Here is a table of points, one per row:
[-0.37 -0.21 -0.49 2.17 -0.42 0.51 -0.49 -0.87 1.07 1.20 0.84 -0.76 -0.54 0.05 -0.12 -0.31 0.93 0.96 0.26
 1.43 1.10 1.42 1.29 1.27]
[1.55 -0.08 -0.26 -0.77 -1.62 0.66 1.24 0.63 1.34 0.89 0.91 1.66 0.66 0.09 0.98 0.76 0.05 -0.67 -0.72
 0.61 -0.77 0.18 0.53 -0.07]
[1.19 -1.13 1.79 0.91 1.17 0.76 0.57 1.43 1.66 1.62 1.57 0.77 0.69 0.97 0.37 0.21 1.19 -0.46 1.07
 1.11 0.61 1.24 0.26 -0.89]
[0.33 0.46 1.49 -0.59 0.64 0.41 0.21 -0.14 -1.00 1.18 1.85 1.59 1.29 1.36 1.39 1.17 1.39 1.10 0.70
 0.64 -1.08 0.33 0.59 0.76]
[0.58 0.35 0.80 -0.18 -0.52 1.59 -0.37 1.09 0.15 -0.78 -0.33 0.95 0.02 1.95 -0.05 0.78 0.29 1.78 0.83
 1.56 0.93 0.87 1.57 0.95]
[-0.99 1.59 0.17 0.58 1.15 -0.21 0.06 0.95 1.44 1.45 2.37 1.67 1.10 -0.64 -0.64 -1.02 -0.81 0.71 1.10
 1.33 0.00 -0.12 1.37 0.54]
[1.86 -0.91 1.63 0.93 -0.44 -0.80 1.41 -0.51 0.06 0.84 0.44 0.44 0.32 -0.80 0.91 1.26 1.56 0.51 2.09
 1.40 1.00 0.32 0.83 0.83]
[1.25 1.42 1.07 1.29 0.97 1.04 1.18 0.44 0.70 0.59 -0.20 -0.04 0.26 1.36 -0.70 -0.96 0.70 -0.61 1.22
 -0.09 0.52 0.50 -1.35 2.22]
[0.91 1.00 1.16 1.60 1.34 1.22 1.44 0.73 1.82 0.31 0.83 0.16 1.44 -1.24 2.09 0.60 -0.49 1.04 -0.74
 0.06 0.94 -0.13 0.08 0.76]
[-1.12 0.70 1.35 0.30 1.13 -0.05 1.38 -0.55 0.37 -0.10 -0.70 1.52 -0.94 0.61 1.14 0.31 -0.20 0.97 1.02
 1.49 1.35 1.38 1.54 1.69]
[0.96 1.31 0.55 1.07 0.29 1.26 1.27 1.02 1.47 0.58 0.92 1.41 0.94 1.04 -0.20 0.25 0.78 -0.71 1.24
 -0.26 -0.10 0.03 1.31 0.58]
[0.74 -0.08 1.72 0.11 2.51 0.30 1.17 1.08 1.17 0.69 1.60 1.09 1.53 1.56 1.28 1.34 1.40 1.74 0.94
 1.64 1.61 1.39 1.79 1.38]
[-0.72 -1.05 -0.60 -0.63 0.68 1.63 1.84 1.85 1.67 1.12 0.10 0.06 -0.07 -0.62 -0.13 0.06 0.66 1.80 0.79
 -0.25 0.40 -0.61 0.86 0.48]
[0.39 1.39 1.55 0.98 0.23 1.26 0.38 1.10 0.52 2.17 1.18 1.45 1.04 1.42 1.55 1.29 1.34 -0.92 0.69
 1.00 0.75 0.93 0.02 1.69]
[1.28 -0.25 0.02 0.03 0.23 0.80 -0.12 -0.03 -0.60 -0.25 1.07 -0.30 0.90 0.02 -0.09 -0.38 -0.92 -0.64 0.27
 0.94 1.12 1.47 1.21 1.87]
[1.47 0.88 1.24 1.13 1.63 1.54 0.65 -0.03 -0.25 0.87 0.33 -0.21 -0.31 0.13 1.15 0.54 -0.32 0.07 0.85
 -1.42 -0.60 1.50 1.82 0.10]
[-0.90 1.89 0.70 0.80 0.15 1.25 -0.28 0.14 -0.31 -0.17 -0.81 -0.45 0.86 -0.03 1.32 1.84 1.50 0.72 1.55
 1.16 0.48 0.42 0.39 0.06]
[-0.80 1.50 1.74 0.13 -0.89 0.22 0.68 0.99 1.09 1.72 1.19 0.68 0.80 0.20 -0.87 0.88 0.48 0.29 -0.78
 -0.87 1.33 1.85 0.98 -0.47]
[0.12 -0.64 -0.24 0.43 1.11 1.45 0.88 1.30 0.99 1.35 1.28 0.60 1.18 1.11 1.35 1.24 1.43 0.12 0.21
 0.86 0.62 -0.23 -0.68 1.88]
[1.28 1.17 1.84 1.41 -0.30 1.08 1.62 0.70 0.52 0.61 0.44 -0.82 0.42 1.46 0.45 0.07 0.99 1.69 -0.47
 -0.04 0.19 -0.62 1.64 -0.08]
[1.30 1.38 0.94 1.62 1.80 1.37 0.52 0.86 0.70 0.17 0.48 0.74 -0.65 0.35 0.33 -0.17 1.92 0.72 0.05
 -0.29 -0.73 -0.33 1.93 0.97]
[1.43 0.50 -0.23 -0.87 1.11 0.08 -0.80 1.53 0.01 0.27 -0.10 -0.12 0.01 -0.67 1.43 -1.11 0.51 1.11 0.99
 1.28 1.36 1.75 1.23 0.73]
[1.27 0.69 -0.01 1.07 1.56 1.21 0.26 0.31 1.63 1.30 0.69 1.47 1.38 0.87 0.63 1.63 1.06 0.65 0.68
 0.32 1.51 1.33 1.10 0.47]
[0.20 -0.37 1.19 -0.09 -0.35 -0.47 -0.26 1.21 -0.54 0.66 -0.72 0.82 0.55 -0.17 0.30 0.90 1.17 1.28 0.87
 0.51 0.76 0.87 1.10 1.25]
[0.34 1.27 -0.51 -0.96 0.73 -0.29 1.76 -0.30 0.39 0.29 0.09 -1.11 0.23 1.01 -0.20 0.90 0.98 -0.27 0.97
 1.26 1.50 1.48 1.16 1.31]
[1.21 1.42 1.26 1.44 0.71 1.06 1.61 1.97 1.23 0.36 -0.05 0.16 0.79 1.30 1.65 -0.22 -0.05 -0.53 0.01
 2.12 -0.58 0.89 0.88 -0.37]
[1.17 -0.11 1.75 1.07 1.21 1.27 -0.02 -0.30 -0.12 -0.77 -0.52 1.26 1.59 -0.55 -0.88 -0.14 1.35 -0.33 -0.68
 0.52 1.84 0.52 0.30 -0.24]
[0.81 1.49 -1.04 1.77 0.03 0.53 0.14 1.23 -0.40 1.07 0.91 0.96 1.04 0.86 1.38 1.76 1.19 0.21 1.54
 1.64 1.95 0.74 1.62 0.56]
[1.48 1.44 0.67 -1.08 1.98 0.49 0.05 -0.18 1.09 1.63 0.01 0.77 0.00 0.48 0.43 0.55 0.34 1.43 -0.16
 0.84 0.81 -0.94 -0.83 -0.48]
[0.11 -0.34 -0.73 0.29 1.40 -0.76 0.05 0.45 0.24 0.38 0.54 0.33 1.89 2.33 -0.23 0.94 0.61 -0.17 0.01
 -0.42 0.49 -1.11 1.92 0.55]
[-0.03 0.96 -0.48 0.74 0.95 -0.46 0.55 -0.30 0.83 -0.60 0.60 0.60 0.21 1.30 1.16 0.77 1.27 -0.24 0.83
 0.58 0.07 1.43 -0.66 -1.59]
[0.81 0.81 1.35 0.81 1.54 1.45 1.14 2.08 0.88 -0.18 1.12 0.19 -1.22 -0.36 -0.73 2.42 -0.47 0.28 1.18
 0.60 -0.16 0.42 0.13 0.26]
[1.19 1.53 1.25 1.30 0.55 -0.49 -0.25 0.70 0.73 0.95 -0.42 -0.46 0.83 -0.26 0.63 0.79 -0.54 0.43 0.07
 0.80 -0.54 -0.18 -0.06 1.39]
[-0.63 -0.02 -0.59 0.70 0.44 0.94 0.83 0.37 -0.36 0.98 0.82 0.84 0.57 0.97 0.75 0.57 1.46 1.46 -0.40
 0.99 -0.92 1.44 0.08 0.97]
[0.20 0.14 0.88 1.63 -0.25 -0.91 0.11 0.66 0.57 -0.97 1.12 0.42 1.17 0.69 0.87 1.17 1.67 1.85 1.53
 0.20 0.34 0.82 -0.79 1.04]
[0.81 0.92 -0.72 0.88 -0.14 0.86 0.93 1.49 1.13 1.13 1.01 1.90 0.81 0.85 1.83 0.39 1.40 0.94 0.64
 -0.21 1.63 0.18 0.64 0.93]
[1.16 1.59 0.49 0.09 -0.23 -0.51 -0.37 -0.13 1.63 -0.27 0.32 0.98 0.18 0.91 0.78 1.06 1.01 1.21 0.83
 0.27 0.72 1.03 0.94 1.25]
[1.13 -0.97 -0.01 1.32 0.22 0.41 -0.24 -0.18 1.30 0.62 0.41 0.79 0.36 2.14 1.26 1.36 -1.55 1.32 1.04
 0.41 1.09 0.81 -0.24 0.37]
[0.85 1.55 0.89 -1.12 -0.12 1.85 0.74 -0.31 0.97 0.26 1.57 0.36 1.94 0.98 1.16 0.85 0.59 1.83 1.80
 0.96 0.56 0.94 0.09 0.96]
[1.44 1.59 0.76 1.18 1.06 0.75 1.48 1.06 -1.41 0.02 1.41 0.38 -0.67 0.88 0.29 -0.07 -0.11 0.70 -0.62
 -0.05 2.11 0.08 -0.68 0.42]
[1.39 0.83 -0.15 1.53 1.16 0.69 1.98 1.40 0.52 1.54 0.32 1.45 1.90 0.57 -0.52 0.62 -0.20 2.42 1.02
 0.63 -0.13 1.76 -0.55 -0.18]
[-1.31 -0.28 1.17 0.30 0.92 0.31 0.35 0.35 0.42 0.57 0.81 1.09 0.82 0.86 1.85 0.43 -0.22 -0.46 1.02
 0.05 1.23 -0.72 -0.06 -0.82]
Along one direction, these points spread out more than along any other. Take the direction at right angles to it along which they spread out most. Go by this last direction. How many in every 100 of the points above lie lower along it than each point below? Answers are rounded to whole numbers. More than half of the points above lie lower than the first one.
[0.39 1.39 1.55 0.98 0.23 1.26 0.38 1.10 0.52 2.17 1.18 1.45 1.04 1.42 1.55 1.29 1.34 -0.92 0.69
 1.00 0.75 0.93 0.02 1.69] ~ 5
[1.25 1.42 1.07 1.29 0.97 1.04 1.18 0.44 0.70 0.59 -0.20 -0.04 0.26 1.36 -0.70 -0.96 0.70 -0.61 1.22
 -0.09 0.52 0.50 -1.35 2.22] ~ 86
[0.81 1.49 -1.04 1.77 0.03 0.53 0.14 1.23 -0.40 1.07 0.91 0.96 1.04 0.86 1.38 1.76 1.19 0.21 1.54
 1.64 1.95 0.74 1.62 0.56] ~ 19
[-0.72 -1.05 -0.60 -0.63 0.68 1.63 1.84 1.85 1.67 1.12 0.10 0.06 -0.07 -0.62 -0.13 0.06 0.66 1.80 0.79
 -0.25 0.40 -0.61 0.86 0.48] ~ 45
[0.58 0.35 0.80 -0.18 -0.52 1.59 -0.37 1.09 0.15 -0.78 -0.33 0.95 0.02 1.95 -0.05 0.78 0.29 1.78 0.83
 1.56 0.93 0.87 1.57 0.95] ~ 64
[0.20 0.14 0.88 1.63 -0.25 -0.91 0.11 0.66 0.57 -0.97 1.12 0.42 1.17 0.69 0.87 1.17 1.67 1.85 1.53
 0.20 0.34 0.82 -0.79 1.04] ~ 36
[1.13 -0.97 -0.01 1.32 0.22 0.41 -0.24 -0.18 1.30 0.62 0.41 0.79 0.36 2.14 1.26 1.36 -1.55 1.32 1.04
 0.41 1.09 0.81 -0.24 0.37] ~ 31
[0.12 -0.64 -0.24 0.43 1.11 1.45 0.88 1.30 0.99 1.35 1.28 0.60 1.18 1.11 1.35 1.24 1.43 0.12 0.21
 0.86 0.62 -0.23 -0.68 1.88] ~ 0
[0.34 1.27 -0.51 -0.96 0.73 -0.29 1.76 -0.30 0.39 0.29 0.09 -1.11 0.23 1.01 -0.20 0.90 0.98 -0.27 0.97
 1.26 1.50 1.48 1.16 1.31] ~ 76
[-0.80 1.50 1.74 0.13 -0.89 0.22 0.68 0.99 1.09 1.72 1.19 0.68 0.80 0.20 -0.87 0.88 0.48 0.29 -0.78
 -0.87 1.33 1.85 0.98 -0.47] ~ 50
[0.81 0.92 -0.72 0.88 -0.14 0.86 0.93 1.49 1.13 1.13 1.01 1.90 0.81 0.85 1.83 0.39 1.40 0.94 0.64
 -0.21 1.63 0.18 0.64 0.93] ~ 10
[1.17 -0.11 1.75 1.07 1.21 1.27 -0.02 -0.30 -0.12 -0.77 -0.52 1.26 1.59 -0.55 -0.88 -0.14 1.35 -0.33 -0.68
 0.52 1.84 0.52 0.30 -0.24] ~ 93
